In the rows, 128 means zero.
The rows of R fall into 4 groups, and each row is roughly a mix of its group's hidden directions; some rows fit no group.
R, 179 rows:
[[114 124 134 115  88  81 152  87 140 189 110 158]
 [145  98 104 150  84  65 157 130 141 102 130 169]
 [151 119  84 154 152 137 165 182 101 115 139 175]
 [ 98 146 124 141 171 138 184 103 124 163  72 136]
 [175 181 111  99 113 160 119 115 111 144 156 179]
 [121 145 138 149  66 113 129  72 131  81 112 158]
 [117  84  95 132 151  75  75 131 162 156 116 139]
 [133  83 173  95 134 114 178  86 128 122 160 156]
 [ 90  67 127 160 171 135 154 160 141 140 147 159]
 [ 63 101 160 124 163 159 131 109 112  87  99 140]
 [146 164 179 185 127 132  98 114 155 103 153 159]
 [117 131  65 103  75 135 147 129 130 128 114  70]
 [185 126  96 118 101  80 141 139 127 172 128  84]
 [156 164 128 153 133 164  65 187 131 119 130 122]
 [ 90 194 155 175 114 134 111 152 142  92 137 142]
 [129 135  72 136 107  90 139  85 153 110 186 118]
 [ 96 181 111 149  97  90 174 155 144 134 162 145]
 [121  66 131 169 109 109 166 131 119 179  96 138]
 [181 139 132 147 113  92 154 176 168  99 144 159]
 [147 111 143 133 183 136 148 127 101 117 101 202]
 [154 157 108  93 191 136 116  74 129 124  98 146]
 [156 131 103 192 103 136  96 170 121 166 149 103]
 [103 138 115 114 164 146 174  91 102 138  63 143]
 [ 84 116 158  94 106 136 153 101 148 140  71  87]
 [128 124  45 114 125  98 153 161 151 138 163 133]
 [114 137 119 178 116 118  86 194 138 158  97 146]
 [135 123 121 154 127 114 219  92 136 133 132 157]
 [ 93 120 134 114 133 146 119 145 123 136  56 192]
 [171  83  75 165 133  98 147 136  98 109 147 151]
 [121 192 130 121 155 130  77 177 119 130 165 142]
 [108 169 165 198 133 136 163 152 141 125  93 130]
 [119 129  68 121  91 155  91 156 162 146 143  86]
 [158 183 100 151 138 123 145 142 133 105 109 197]
 [134 155 167 101 142 181 154 160 107 161 176 127]
 [123 156 114 143 120 149  72 180 123 162 152  82]
 [157  93 156 175 114 118 122 130 115 186 138  78]
 [ 78 105 135 149 135 104 164  58 112 151 113 117]
 [108 121 106 144  83  96 150 173 113 167 178 106]
 [122  78 118  84  96 123 106 150 111 104  80  87]
 [122 139 132 176  70 118 170  73 130 153 140 133]
 [ 70  83 153 123 131 115 170  90 121  92 114 151]
 [119 119 173 145 131  97 190  93 133 123 176 154]
 [ 88 155 152 109  93 174 132  82 122  88 134  95]
 [133 116 168  83 178 124 150  91 127  92 114 171]
 [ 62  86 155 146 159 148 137  90 140 106 134 155]
 [142  96  85 176  80 122 161 108 152 127  87 114]
 [137 104 161 120  69 140 163  91 111 149 145 178]
 [128  60 133 103 158 122 104  78 133 117  88 104]
 [139 190 180 157  86 133 116 112 164 113 138 116]
 [128 149  82 132 135 171 102 196 107  98 127 148]
 [137 187 118 137 118 105 111 177 115 120 172 176]
 [140 119 156 112  85 100 171  72 128 116 143 175]
 [ 73 150 158 147 122 145 119 130 160 147  79  77]
 [143 123 144 134 166 118 170 134 124 107 120 212]
 [156 133 102 126 163 100  53 163 128  99 126 149]
 [143 113 119 127 145 171 187  73 126 137  80 123]
 [193 172 124 150 103 101 169 121 135 143 164 142]
 [158 113 107  97 146 107 163  52 122 102 105 131]
 [153  93  89 122 165 129  86 185 122 149  97 109]
 [138 159 123 181 135  80 150 130 144 175  92  95]
 [ 73 109 187 118 109 115 142 115 134 122  90  81]
 [112 115 170 103 158 145  76 117  94  80 110 158]
 [ 84 126 139  69 153 125 141  66 114 137 103 147]
 [205 123 154  94 111 116 118  82 160 134 121 127]
 [101 113 137 137 137 122 183 119  74  70 108 150]
 [116 192 135 134 168 159 147 115 107 116 159 178]
 [ 89 104 102 142 109  94 175 118 165 148 113  76]
 [129 155  96 179  90 166  84 163 119 150 111 111]
 [ 87 109  96 138 137 137  84 138  79  78 105 102]
 [164 163 149  83 197 134  98 117 145 114 116 140]
 [111 152 147 135 131 186 142 125 122  47 121 126]
 [162 162 161 168 169  95 143 128 139 182 143 146]
 [107 104  92 123 157 135 107 106 124 162  56  97]
 [115 167 100 143  92 111 101 167 108 167 184 120]
 [106 125 157 116 197 159  72 140 127 108 114 106]
 [121 197 115 144 160 148 100 190 133 123 137 132]
 [126  60 182 103 110 105 140  91 148 112 139 142]
 [ 92  98  76 114 134 144 111 136 163 180 158  97]
 [ 84 138 146 109 115 153 141  69 100 154 106 176]
 [130 179  89 106 150 115 102 128 146  62  99 117]
 [119 180 133 149 111 127 181 103 157 149 185 129]
 [ 89 170 128 172  69 131 111 155 142 100 152 141]
 [ 83  95 141 113 165 129  94  83 146  95  85 110]
 [129 177 100  93 110 110 130 128 155 141 191 167]
 [ 64 158 160 122 108 133 134  89 122 143 104 179]
 [141  85 162 105 178 152 166 119 147 107  81 115]
 [106 113  73 159 137  87 104 116 162 123 175  97]
 [113 180  93 189 116 144  87 148 117 139 118 100]
 [162 178 135 137 172 153 141 170 156  96 101 152]
 [138 159 138 128 173 162  94 140 165 176 147 169]
 [ 86 179 141 168 105 170 113 155 114 100 134 162]
 [ 91 114 138 193  97  95 168 110 149 115 107 104]
 [121 147 125 136 117 170  67 163 187 152 137 117]
 [129 145 110 110 170 116  87 179 141 115  65 124]
 [120  82 116  96 143 129 162  83 109 152  79 165]
 [ 88 122 139  92 137 103 158 116 147 172 152  67]
 [194 182  79 122 122 129 110 112 105 121 147 147]
 [168 144 143  97 100 109 132 127 157 109 194  85]
 [ 80 173 117 136 106 120 110 138 161 124 183 171]
 [116 128 134 153 148 118 118 201 134 180  83 127]
 [166 121 118  78 119 131 179  70 112 124 156 145]
 [138 144 131  91  83 141 139  84 125 103 186 167]
 [129 166  92 108 200 129 141 146 136 102 109  88]
 [160 136  68  87 166 115 123 168 139 136 154  95]
 [151 108  61 150 156 143  80 170 118 130 139 146]
 [151 104  97 142  94 175  90 145 108 166 128  79]
 [131 123 120 123 145 116 109 202 151 118  76 170]
 [166 195  93 117 177 113 132 160 142 137 133 145]
 [132  66 124 115 173 104 145 106 129 165  78 144]
 [173 136 130 128 131 124 146 156 128  98 144  44]
 [125 134 181  81 107 139 161  90 135  94 171 146]
 [ 74 102 141 147  96 140  87 151 152 107 118  75]
 [145 148 124  54 108 163 170 162 135 139 127 154]
 [130 167  74 163 118 112 147 190 141 153 140 109]
 [141 144 125 157 198 117 120 150 129 191 142 151]
 [130 119 163 120 105 162  96 163 107  90  66 149]
 [118 135 169  59  98 142 142  87 129 133 147 167]
 [169 130 181 113 120 104 122  82 100  85 101 153]
 [114 151  80 133 184  91 126 163 161 160 132 104]
 [108 107 136 150 176 134  98 186 129 144  76 102]
 [141  98 153 136 169 135 127 153 102 155 148 202]
 [100  97 119 132 194 107 114 134 140 133  61 132]
 [159 109 143 155 147 125 146 128 138 112 183 199]
 [118 197 128 156 136 173  88 156 150 139 100 122]
 [ 97 129 125 141  79 126  97 111 147 116 200 160]
 [ 61  76 124 142  99  96 121 101 143 116 116  98]
 [107 157 147 180 110  97 102 188 162 112 131 117]
 [148 184 133 148  75 149 132 155 164 112 173 127]
 [130 122 118 118 164 134  38 135  92 111 130 145]
 [115 141  89 103 129 123 122 149 134 191 103  65]
 [152 175 101 134 110  92 164 119 124 115 146 194]
 [124 101 145 122  83 127 154  88 128 163 181 174]
 [141 126 140  89 125 172  69 154 111  72 140 119]
 [ 98  92 179 183 140 102 148 122 119 151 171 136]
 [145 117 156 166  96 148 113 179 144  97 172  89]
 [142 151 115  71 124 168  72 174 130 124 107 138]
 [133 121 128 122 173 120  88 149 140 199  88 105]
 [121 106 139 178 117 108 175  78 126 173 155 109]
 [152 102 148 108 180 142  83 166 119 165 134  87]
 [128 123  74 168  99  95 184 100 137 128 152 104]
 [121 135 129  95 218 143 113 115 131 106  93 130]
 [165 110 148 114  63 132 160  85 107 143 155 157]
 [ 89 110 168 158  85 148 117 157 128 168 156 167]
 [122 128 103 120 163 129 129 213 132 155  90 124]
 [126  92 110 156 148  77  99 175 142 170 115  97]
 [151 121 116  87 151 132  62 109  91 118  79 129]
 [161 142 120 148 148 111 138 182 124 169  81  81]
 [115 120 117  91 160 136  99 100 112 124 151  49]
 [ 89 154 142 136 126 137 131 178 145 184 170 164]
 [164 149 127 199  93 157 150 131 120 113 170 138]
 [170 105 133 117 133 137 120 101 100  78  72  87]
 [153 147 119 121 190 149 134  99 145  93  73 156]
 [115 136 203 114  77 113 129 125 148 105 164 149]
 [155 148  79 107 110 155  77 173 133 137  91 107]
 [ 85 120 128 156 153  78 145  75 124 145 136  80]
 [ 83 134 101 165  79 128 134 115 138  62 137 145]
 [ 96 122 126 140 135 151  88 191  95  84  97 116]
 [161 181 104 142  92 117 111 160 108 154 177 153]
 [147 145 116 147  77  91 138  61 141 119 168 127]
 [ 85 169 119 156 103  94 120 162 126  97 157 176]
 [128 109 120 154  47 129 112 126 113 167 158  99]
 [148 169 170 124 121 138 119 165 110 100 165 188]
 [120 113 165 138 102 145  85  91 114  65  91 135]
 [153 165 104 174 104 160  94 160 101 112 129 172]
 [ 72  55 124 125 105 139 112 135 153 107 125  95]
 [111 141 140 114 126 170 124  99 111  40 121 130]
 [146 133 131 115  65 136 178  70 135 138 125 159]
 [179 146  82 146 120 128 161 132 124 117 182 172]
 [118  80 179  98 164 146 132  90 128  90  96 138]
 [ 67 117 181 139 103 145 102 111 121  82 129 152]
 [ 86  86  98 153  95  94  83 106 104 103 125 151]
 [ 99 181 153 136  78 147  95 163 155  96 130 114]
 [127 133 114 159  47 112 118 148 114 156 173 126]
 [161 147  79  73 105  99 142  89 144 150  98 126]
 [136 114  92 157 168 176 132 134  88 122  83 167]
 [111 125 128 117 146  39 143 102 155 153 135 103]
 [126 171 133 137 115 134  92 200 160  85 119 123]
 [103  85  75 110 136 156 171 127 105  92 135 164]
 [153 136 106  97 178 109  94 101 108  92  74 130]]

Each list below has three rows that fit no group; the rest each fit one group, if only roughly. Name those rows in the order they come.
  * q_500: [188 138 108  70 141 145 127 167 170 113 128 120]
  * q_89: [141 173 148 100  91 137  57 150 130  94 131 138]
  * q_466: [156 115  48  99 141  97 121 167 142 116 114 116]
  * q_332: [176 112 106  87 171 143 137 141 124 153 141 188]
  * q_449: [ 91 127 196 110 105 155 122 103 115 129 183 131]
  * q_331: [ 98 180 120 149 138  77  81 167 148 149 123 117]
  * q_606: [150  87 153 165 113 121 151 154 107 188  89 112]
  * q_863: [164 118  77  94 129 126 149  92 150 152 127  68]
  * q_741: [142 109 192  96 160 181 115 102  98 128 145 122]
  * q_653: [115 111 181 111  96 134 149  89 100 130 135 192]
 | q_500 q_863 q_653
  * q_265: [142 122  97 123  49 130 126 125 122 154 183 111]
  * q_507: [125 161  69 101  66 108 156 146 155 132 136 116]
  * q_590: [155 104  90  97  96 147 119 136 141 112 103  56]
  * q_414: [128 119 140 162 136 194  78 159  91 108 112 143]
  * q_638: [176  99  76  73 153 136 124 145 123 147  95 138]
  * q_158: [157  53 139 152 175 105 160 141 114 125 134 143]
  * q_716: [110 160 144  89 123 194 111 107  97 123 119 175]
  * q_312: [177 163 106 100 150 123 190 124 158 139 156 107]
  * q_398: [108 114 108  82 175  96 153  77 138 157 122  96]
  * q_122: [ 59 129 112 131 127 136 146 146 140 163 100  67]
 | q_265 q_507 q_312
  * q_192: [134 160  99  74 139  96 161 140 161 184 117 124]
  * q_308: [103 122 153 158 132 124 130 139 114 163  97 210]
  * q_200: [120  99 135 153  68 140 139  97  94 104  72 113]
  * q_124: [150 136  95 147 161 132  88 103 133  83  78 169]
  * q_334: [146 130 112 161  49  99 151 132 162 142 137 101]
  * q_713: [163 164  46 135 107 127 121 133 137 152 140  98]
  * q_304: [125 138  96  96 175 125 120 131 149 140 205 106]
  * q_306: [136 160 100 101 133 116 191  65 133 121 151 141]
  * q_905: [175 186 150  90 136 160 143 110 145  90 109 144]
  * q_854: [104 133 110  71 105 143 137  78 117 141  76  96]
  * q_114: [ 97  96 172 129 110 187 143  77 100 134 125 121]
  * q_931: [161 162 144 130 144 191  64 140 108 137 129 131]
 | q_192 q_200 q_905
  * q_929: [143 204 127 120  76 129 173 126 131 142 144 110]
  * q_37: [159 129 174 156  84 109 143 152 130  71 163 139]
  * q_624: [131 168 123 140 125 150 140 193 152 141 138 192]
  * q_94: [ 97 161 129 121  96 125  68 148 155 123 148 185]
  * q_631: [134 168  75  93 135 147 130  70  92 143 106 136]
  * q_518: [152 157 116  74 103 144 122 153  87  84  87 112]
  * q_781: [133 156 146 131 102 181  80 171 103 115  85 116]
  * q_28: [ 98 129 148 121 191 110 125 141 138  69 109 169]
  * q_767: [ 99 125 144 152 120 151  99 117  94  75 114 192]
  * q_242: [100 140 148 138  82 140  80 161  99 126  72 106]
  * q_324: [137  74 126 163  83 134 105 187 117 152 129 104]
  * q_217: [137 169 120 120 179 150 169 145 111 166 135 181]
  * q_30: [149 164 147 143 127 101 202 109 132 174 105 131]
  * q_535: [100 142 172 123 100 154 154 125 130 118 124 207]
 | q_624 q_781 q_242
  * q_601: [128 203  99 104 156 127 139 160 140  92  94 133]
  * q_658: [178 132  89 105 179 131 133 110  89  99  87 125]
  * q_923: [161 184 162 111 140 109 106 178 168 127 156 127]
  * q_598: [111 103 144 123 170 103 202 101 101 145 118 153]
  * q_87: [154 131 168  88 168 118 144 115 109  60 106 135]
  * q_732: [ 61 112 143 160 107 143 103 138  84  99 143 162]
  * q_817: [101 130 127 197  95 108 136 151 131 128  65 126]
  * q_95: [169  78 149 130 109 147  92 101 123  80  89 145]
  * q_226: [162 195 138 142 135 137 105 174 157 104 127 165]
  * q_373: [ 87 138 169 131 106 123 195  86 121  94 122 137]
  * q_39: [169 118 103 107 161 179  84 137 115 154  81 125]
 | q_658 q_87 q_39
  * q_86: [119 113 152 186 136 115 143 175  97 180 105 148]
  * q_611: [124 126 122 164 179 191  96 154 116 162 107 126]
  * q_245: [ 94 150 181 175 119 134 138 133 137  82 174 111]
  * q_223: [161 113  86 118 140 100 103 117  97 146  69  84]
  * q_821: [ 73 139 122 125 189 136 135  95 153 114  82 108]
  * q_637: [138 116  60 120  77 111 130 120 141 143 164  85]
  * q_442: [162 113  72 132 164 134 110 115 137 164 180  95]
  * q_698: [127 136 159  71  67 113 179 120 123 106 140 121]
  * q_4: [ 94  89 121 124 147 170  58 159 128 103 127 139]
  * q_552: [112  83 160 118  91 110 106 165 154 133 148  69]
  * q_220: [158 102  92 117 161 130 122  68 104 118  87 166]
  * q_16: [186 104 136 134 154  92 163 118 117 140 155 185]
  * q_191: [158 110 126 107 138  85 137  90 122 130  51 149]
 | q_86 q_611 q_442
  * q_944: [ 76 144 197 124 127 155 138  97 139  94 101 133]
  * q_378: [107 119  70  90 165  97 141 128 120 177 100 107]
  * q_613: [102 120  70 138 146 141  82 136  63 141 142 139]
  * q_974: [154 159  93 147 152 152 113 197 117 126  98  95]
  * q_533: [112 126 123  92 151 141  98 206 139 154 126 167]
  * q_467: [141 131 130 169  86 165 100 157 129 124 160  65]
  * q_709: [121 132 148 132 146 144 185 101 131 109 159 199]
  * q_310: [ 87  91  89 186 148 120 152 145 138 156 107  96]
  * q_758: [118 107 151 133  60 149  90  92  87 129 156 141]
  * q_456: [ 92 124 108 133  83 154 112 182 129 103  92  83]
  * q_571: [136  80 106 149 156  62 149  88 146 145 145 115]
 | q_378 q_974 q_571
  * q_582: [150 176  92  76 128  90 111 141 166 106 116 101]
  * q_615: [128 112 170 157 173 157 107 114 100  66 106 140]
  * q_222: [111 123 100 160 182 123 150 156 137 159 148  67]
  * q_2: [143  60 141 158  74 136 145 100 109 146 155 115]
  * q_880: [114  94 165 146 103 177  61 123 107 113 116 118]
  * q_337: [129 159 158 100 131 168 122 138 132  50 160 122]
  * q_695: [137 114 136 139 136 204 113  79 104 128  83 124]
  * q_63: [139  57 161 114  93  79 130 134 118  99 141 111]
  * q_106: [106  84 139 142 145 106 193  71 124 119 109 140]
  * q_19: [122 135 159 145 123 123 120  90 122 140 128  36]
  * q_523: [ 87 170 125 126 138 121  97 150 131 208 121 129]
 | q_615 q_19 q_523
  * q_111: [128 157 158  36 148 141 146 115 134 121 137 125]
  * q_697: [136 203 142 127 140 128 129 188 145 129 161 151]
  * q_843: [141 116 128  62 118  97 103  79 117 162 159 106]
  * q_101: [102 121 174 157 114 187 122 126 110  83 110 166]
  * q_596: [ 97 131 193 122 126 151  94 129 117 158  69 123]
  * q_703: [ 90  97 120 120  95  80 163  73 114 127 153 151]
  * q_542: [145  95  62  95  98 116 113 122 140 174 133  95]
  * q_103: [162 127 119 190 111 139 122 123 133 173 175 170]
  * q_59: [113 137 138 113  81 109 182 103 124 177 172 109]
  * q_526: [ 64  81 132 151 105 168 109 144  95 129 124  99]
  * q_892: [ 54 134 127 111 119 120 100  99 127 141 110  69]
 | q_111 q_596 q_103
  * q_755: [107 168 103 171 131 101 166 153 134 143 147 188]
  * q_622: [129 115  91 176  62 115 180 133 122 141 136 141]
  * q_137: [145 141  69 135 116  56 113 126 166 151 134 130]
  * q_860: [100 116  85 150  77  93 165 111 145 132 134 178]
  * q_57: [132 113  96 150 141  73 152  62 148 156 125 105]
  * q_825: [131 170 128 160 118 149 108 194  92 169 134 147]
  * q_356: [110 135 185 107 188  91 130  97 135 133  96 151]
  * q_663: [ 98 139 132  84 116 191  95 135 102 135  90 163]
  * q_374: [123  95 112 140  82 118 147  75 127 120 195 120]
  * q_437: [141 130 160 150 167 102 151 166 143  75 166 162]
 | q_755 q_825 q_356
  * q_712: [ 86 134 113 144  66 143  80 176 115 126 126 110]
  * q_921: [140 194 156 148 101 113 119 160 155  98 152 169]
  * q_641: [214 152 107 130 165 132 141 137 153 130 101 134]
  * q_138: [173 184 124 137  85 106 101 150 158 150 164 122]
  * q_664: [149 157 118  62  82 159 163 108 117 101 137 140]
  * q_175: [141 127 145  94 102 141  65 175 116  96 104  95]
  * q_965: [155  99 137 148 124 124 115 202 112 179 116 100]
  * q_257: [166 195  93 129 104  92 111 164 144 127 122 104]
  * q_102: [112 104 122 156  70 172 103 179 122 152 151 143]
  * q_893: [ 93 158 127 104  82 139 162 133 102 105  97  70]
  * q_335: [142  87 197 119 162 104 121 132 112 123  99 171]
  * q_936: [142 137 111  91 130  81 164 121 156 136 135  56]
 | q_712 q_102 q_936
